In the rows, 128 means zero.
One hidden turn or mirror swaps the rows below in pairs. Which row is each named row swapped with?
tevo: [118 120 125  66 126 102 107 142 127 119 139 122 120 142 124 113 132 172
  69 146]
dugo: [124 121 125 108 124 123 128 141 124 115 119  86  97 116 135 126 137 149
  86 167]
vezos: [135 115 137  74 111 100 120 163 133 120 128 130 121 140 125 105 143 167
  72 133]
daf: [134 128 109  81 126 153 141 154 132 120 134 107  99 144  98 109 147 148
 105 156]
Mem: [116 111 126 107 116 118 145 140 125 132 126  81 100 135 142 115 143 143
  80 163]
tupa: [133 113 122  98 130 154 144 152 142 134 135 104  87 144 114 115 136 142
 112 156]
mirem: [126 130 117 102 118 114 130 153 140 121 123  79 100 128 133 124 127 155
  95 166]
dami: [132 105 145  73 121  98 120 138 133 123 133 123 129 132 120 103 147 156
  66 144]
Savam: [117 100 128  71 118  98 102 146 138 124 134 114 120 139 119 105 140 158
  76 132]
kib: [127 115 130  67 115 105 124 131 138 128 136 127 135 141 126 112 151 157
  68 145]
ded: [123 119 118 103 112 112 133 145 125 129 131  80 104 121 123 120 140 156
  72 167]
poz: [121 121 131 103 113 147 130 125 116 131 122  88 103 126 130 115 148 151
  83 166]
Dibe: [123 102 135  73 111  92 116 145 132 122 130 123 126 138 123 120 130 164
  72 145]
meze: [140 111 136  58 110 100 125 152 129 120 137 127 127 146 125 107 140 149
  74 148]
vufor: [126 115 143  82 126 143 123 148 138 131 143 146 103 153 117 101 125 141
  95 135]
sefo: [121 101 136  62 114 109 118 141 139 110 121 133 116 131 119 111 144 164
  73 142]
zugo: [130 116 109  89 127 154 141 144 124 111 146 107 107 154 106 115 138 143
 104 146]
Git: [132 126 123 103 136 152 146 145 132 131 137 108  97 142 100 110 140 141
 106 154]
moton: [132 116 119 107 112 122 136 153 137 125 128  82  85 124 135 120 135 156
  80 158]
naku: [128 123 144  76 127 137 125 148 140 138 147 133 103 144 143 107 130 140
 101 130]
nibe: [125 118 148  86 129 137 112 146 137 125 140 137  92 157 126 107 123 130
  99 144]
fedir: [131 111 143  72 124 136 125 145 146 130 147 141  92 152 115 112 135 141
 102 137]
gul: [138 108 113  96 126 152 146 147 141 140 131 109 103 135 101 114 143 146
 108 151]
Tuvo: [139 133 123 111 121 114 135 159 120 125 128  84 105 124 126 116 145 157
  85 157]
Mol: [132 102 128  63 119  95 112 134 131 122 124 122 112 134 116 110 135 156
  65 141]
kug: [138 125 120 100 115 122 140 160 122 127 125  80 108 131 133 112 135 142
  82 172]
marom: [119 121 141  96 124 132 113 152 137 133 130 140 101 158 113 113 118 136
  92 132]
gunin: [116 112 128  70 110 103 117 130 137 128 123 133 113 145 106 109 133 169
  71 141]
vov: [124 117 131  59 108  99 119 144 150 114 135 124 112 138 119 111 142 166
  78 143]
tupak: [122  95 130  69 112 101 131 132 133 119 134 125 125 148 130 112 147 153
  77 137]
suv: [140 117 113  94 129 146 133 134 139 137 142 109 103 149 100 107 153 134
 109 150]
niped: [132 114 115  92 134 153 141 143 138 122 133 107  98 144  95 103 149 143
 106 157]
vesul: [133 117 155  80 119 134 121 143 130 143 148 138  94 147 126 109 127 142
 101 141]
Gamu: [116 132 110 103 131 116 124 151 134 132 118  86 107 129 121 123 135 152
  68 166]
pivik: [114 124 151  81 124 139 129 155 136 131 131 131  93 164 117 113 130 128
  85 147]
zeme: [135 125 112  97 132 142 145 151 126 129 130 113  89 151  97 105 146 140
 105 156]
Bupoz: [132 111 124 111 125 120 132 147 123 126 125  81 117 120 136 108 135 152
  79 165]
pir: [126 124 114  99 129 148 138 140 124 125 141 105  93 144  90 105 144 157
 101 147]
padus: [121 130 112 114 119 119 124 130 123 130 123  88  98 131 123 123 123 156
  84 162]
kasud: [135 115 131 114 117 132 137 137 118 128 119  88 101 122 124 120 128 150
  74 168]
Sepi: [129 119 133  84 125 131 120 153 127 129 139 145  93 161 122 100 124 137
  99 139]
vola: [131 115 119 100 126 113 124 141 120 129 116  78  95 124 128 115 126 154
  78 166]
Vuni: [125 112 145  84 125 138 115 147 137 145 136 128  96 165 127  97 128 140
 105 145]
mirok: [122 126 123 105 122 125 134 143 127 137 123  82 119 134 144 114 133 156
  81 172]
Bem: [118 119 123 104 127 110 120 145 128 132 125  70 101 128 119 113 142 150
  86 159]
gozo: [133 123 119  85 136 148 154 149 142 139 129 102 107 135 113 112 152 146
 109 146]
vum: [124 101 139  74 113 125 115 128 131 124 116 135 133 143 123 120 141 149
  81 138]
mene: [136 102 140  66 116  95 126 145 143 116 130 125 110 144 120 124 140 166
  84 135]
Bapib: [128 132 144  77 122 134 113 157 134 127 135 136  96 156 126 114 121 131
  99 145]
Pev: [137  96 142  72 112 113 124 133 126 118 127 133 122 135 114 114 135 162
  66 142]

tevo is swapped with Gamu
vum is swapped with poz
vesul is swapped with gul
marom is swapped with pir
suv is swapped with Vuni
vola is swapped with Mol

